In the data rows, zero lies at 4.5, halfway between 4 and 5.
Here are some points, each followed by its number:
[6 4 6 4 5 4 6 3 4 3 4 2] 0
[8 7 2 6 3 5 7 5 1 4 3 0] 1
[7 6 3 3 6 4 7 2 5 3 4 2] 2
[4 6 3 2 4 5 3 7 4 1 4 5] 3
[8 5 2 3 5 2 6 1 3 2 4 1] 4
[6 5 5 4 4 1 5 5 5 7 4 0] 5
[6 5 4 2 7 1 5 4 6 5 5 4] 6
[7 7 1 7 3 0 4 5 3 7 5 1] 7
[0 2 8 3 5 8 3 6 6 5 5 9] 8
[5 5 3 4 5 3 5 6 5 4 6 5] 9
[2 2 4 7 5 7 2 7 4 4 5 9] 10
[5 3 4 5 5 9 7 4 4 4 4 6] 11
[5 4 5 7 6 6 7 4 6 4 5 7] 12
[2 4 5 3 5 4 4 4 6 4 4 6] 13
[4 5 2 3 5 0 2 3 5 6 8 5] 14
[6 7 4 2 3 6 5 3 5 3 4 2] 15
[7 4 4 3 4 3 8 2 3 6 2 0] 16
[3 4 6 4 2 5 2 7 5 4 3 4] 17
[7 4 4 4 5 4 7 3 4 7 4 1] 18
[5 7 4 5 6 2 3 5 8 7 8 8] 19
[4 3 5 5 5 6 4 3 4 7 6 7] 20
[8 7 2 5 5 7 8 4 3 5 5 2] 21
[3 5 5 5 2 4 2 7 5 5 3 4] 22
[5 7 5 4 5 2 4 5 4 5 4 2] 23
[1 2 5 6 5 7 3 7 3 5 5 9] 24
[6 7 4 5 5 5 5 5 5 1 6 4] 25
[4 1 3 3 4 0 4 3 6 9 4 4] 26
[5 8 3 4 4 6 4 6 4 1 5 4] 27
[4 3 4 7 6 9 8 4 3 5 5 8] 28
[8 6 1 3 4 4 7 5 4 6 4 1] 29
[3 4 5 6 6 8 5 4 2 4 7 8] 30
[3 3 7 5 6 5 3 5 3 7 5 6] 31
[3 3 5 3 5 4 4 3 6 5 6 7] 32
[3 4 5 6 6 6 7 4 3 5 4 6] 33
[7 3 4 4 4 3 8 1 2 7 3 0] 34
[3 3 6 6 3 8 3 5 3 5 4 5] 35
[7 7 4 2 4 5 6 3 5 5 4 2] 36
[4 4 3 3 5 4 5 6 5 3 5 5] 37
[7 8 3 6 6 5 6 7 5 4 6 4] 38
[5 4 5 3 3 3 3 5 5 4 3 1] 39
[2 0 6 5 3 8 6 3 3 4 3 6] 40
[4 5 3 3 5 0 2 3 6 6 8 6] 41
[6 5 2 4 2 1 3 1 5 5 6 3] 42
[5 4 4 4 2 7 3 4 5 2 5 4] 43
[3 3 6 6 4 7 4 5 3 6 4 5] 44
[4 4 6 3 5 2 4 3 6 4 3 3] 45
[2 2 4 7 5 6 3 6 4 6 5 9] 46
[6 4 2 6 3 1 3 3 5 4 5 3] 47
[4 5 5 3 5 4 5 5 6 4 5 6] 48
[5 4 2 6 4 0 3 3 4 7 8 5] 49
[2 0 6 5 4 8 5 3 3 5 3 6] 50
[6 6 2 5 5 2 3 6 5 6 6 5] 51
[5 4 4 5 3 5 5 4 5 5 4 3] 52
[5 5 6 5 7 3 5 7 6 5 4 4] 53
[3 4 7 4 4 3 3 4 5 6 3 3] 54
[6 7 2 6 4 2 3 5 7 4 7 5] 55
[5 4 6 7 5 9 6 4 2 5 4 4] 56
[4 4 5 6 6 6 6 4 3 5 4 6] 57
[4 5 4 3 5 2 2 6 5 2 4 5] 58
[4 5 3 2 4 2 4 5 3 4 4 2] 59
[6 7 4 5 4 3 3 5 4 4 5 3] 60
[3 3 3 4 7 2 4 5 6 6 6 8] 61
[7 4 2 2 6 1 7 0 7 9 9 5] 62
[6 6 3 5 4 3 5 5 5 5 3 2] 63
[6 5 6 3 3 7 5 3 6 3 4 4] 64
[5 5 3 4 5 3 5 6 5 5 5 5] 65
[5 6 6 3 6 5 7 4 3 5 1 2] 66
[1 5 9 6 8 6 3 9 7 5 5 9] 67
[2 4 7 2 4 6 4 5 4 2 2 4] 68
[7 6 4 4 2 4 6 2 2 3 4 0] 69
[3 2 6 3 3 3 3 2 4 6 4 4] 70
[3 2 5 7 6 5 5 2 3 6 5 7] 71
[5 4 4 3 3 2 5 2 4 5 4 1] 72
Which three points above are nearest to each new point by angle? Their numbers follow each, nearest first.
[2 5 6 2 5 5 5 8 3 3 2 4] 68 3 17
[5 7 8 4 4 7 4 4 6 2 5 4] 64 25 15
[4 5 7 4 3 5 5 3 6 6 4 4] 54 64 70
[2 2 8 3 6 7 5 7 5 4 1 4] 68 8 50
[2 1 5 5 4 2 5 1 3 6 3 3] 70 26 72
[7 5 5 4 4 2 5 5 5 7 4 1] 5 18 63
[3 3 7 7 6 5 3 5 4 8 5 7] 31 46 20
[4 6 3 4 4 2 4 5 4 4 3 3] 59 23 63
[3 2 5 3 6 2 3 3 6 5 6 7] 32 61 41
[6 4 5 5 4 6 4 6 5 2 4 4] 43 25 27
[7 6 4 6 5 5 4 6 5 2 6 6] 25 38 27
[5 5 5 6 4 6 4 4 3 4 5 4] 56 35 44
[6 7 3 5 3 6 4 6 4 1 4 3] 27 25 3
[4 4 4 4 5 4 4 5 5 4 5 6] 61 32 37
[6 5 4 5 3 4 4 6 5 3 5 3] 60 25 27
[8 5 3 5 5 3 5 3 7 3 6 5] 55 2 47
[5 8 4 3 3 3 3 4 6 3 5 4] 60 55 15
[6 7 3 5 4 3 4 4 4 2 5 2] 60 4 25
[4 5 5 4 2 4 4 4 4 4 3 2] 39 69 72
[3 4 7 3 4 9 3 7 4 3 2 5] 68 35 17
[6 4 2 2 6 1 7 0 7 9 8 5] 62 6 41
[4 6 3 3 4 2 3 6 3 4 3 3] 59 23 58
[8 6 1 5 5 2 6 2 3 2 5 1] 4 2 69
[6 4 2 5 5 3 5 2 3 4 5 4] 4 47 42
[2 2 5 6 7 3 3 6 7 7 6 9] 61 46 67
[4 4 6 3 4 2 3 4 5 6 3 3] 54 45 70
[6 4 3 5 3 1 4 3 5 4 4 2] 47 42 72
[6 6 5 5 5 7 6 7 6 4 5 5] 38 25 12
[4 4 6 3 4 2 4 5 5 6 3 3] 54 45 5
[3 3 5 3 5 4 5 4 6 4 3 6] 13 32 48
[4 5 5 4 5 4 6 6 3 5 3 2] 66 16 23
[2 5 8 2 6 5 5 9 6 4 3 5] 67 68 53
[4 5 7 2 5 3 4 5 8 6 5 5] 48 13 45
[3 5 4 5 6 1 2 5 7 8 9 9] 19 61 41
[7 7 3 2 6 4 7 3 4 3 5 3] 2 36 4
[1 1 6 5 5 1 4 2 3 7 3 4] 70 54 26
[4 4 4 3 5 3 5 5 4 4 3 3] 59 39 45
[8 7 2 6 4 5 7 5 1 4 3 0] 1 21 29
[4 3 5 5 4 5 6 6 4 6 4 4] 44 40 50
[5 6 8 4 4 6 5 3 6 3 5 4] 64 15 0
[6 6 2 1 2 2 3 2 7 4 4 3] 42 72 15
[5 5 5 3 6 4 5 4 7 5 4 6] 48 6 19
[5 6 4 2 4 3 5 5 3 4 3 1] 59 23 39
[6 6 5 5 5 6 5 7 6 4 5 5] 38 25 53
[4 5 6 3 4 7 4 6 4 4 3 4] 68 17 35
[7 8 3 5 4 7 8 4 2 3 5 2] 21 1 69
[6 6 3 5 4 4 5 6 4 6 3 3] 63 29 1
[6 3 4 6 3 6 5 3 4 6 5 4] 52 56 34
[4 4 4 4 5 3 5 4 4 6 4 4] 26 34 72
[4 3 4 6 5 8 6 4 3 5 5 7] 28 11 30
[4 6 3 5 6 1 2 5 7 7 9 8] 19 41 14
[7 7 3 4 4 3 3 6 4 3 6 3] 60 55 27
[7 6 4 3 5 5 7 2 4 3 4 2] 2 36 4
[3 4 4 4 6 2 4 6 6 4 5 6] 61 58 48
[7 4 6 4 5 4 7 2 5 3 4 2] 0 2 16
[7 5 2 4 5 1 5 2 4 3 5 2] 4 47 2
[3 5 4 4 4 4 5 5 4 5 4 3] 59 23 5
[6 7 5 5 5 5 4 5 5 3 5 4] 25 27 38
[5 8 5 3 4 5 3 6 5 3 5 3] 27 60 3
[5 6 5 4 1 4 3 5 4 4 3 2] 39 22 17
[4 5 4 7 5 0 3 7 5 5 5 5] 51 55 49
[4 5 4 1 4 1 4 3 4 3 4 2] 59 72 45
[3 3 7 7 5 4 2 6 4 7 4 7] 31 46 24
[7 6 3 3 5 5 7 3 4 3 4 2] 2 36 4
[6 7 3 5 2 4 4 3 5 5 6 3] 42 60 7
[5 7 4 5 3 4 5 5 3 5 4 2] 1 63 69
[5 5 3 3 6 5 7 3 4 3 3 3] 2 4 66
[5 3 4 5 5 2 4 5 5 5 3 4] 26 47 5
[4 5 3 3 4 5 6 4 2 2 4 2] 69 4 1
[4 6 6 3 3 6 5 4 6 5 4 4] 64 15 36
[7 8 3 5 3 2 3 3 4 2 5 1] 60 69 4
[5 4 4 5 3 5 5 4 5 5 4 4] 52 34 16
[2 2 6 7 6 6 5 3 3 6 5 8] 71 57 20
[5 6 5 6 5 2 4 6 5 5 4 3] 23 53 5
[7 9 3 6 6 6 7 7 4 4 6 4] 38 21 25
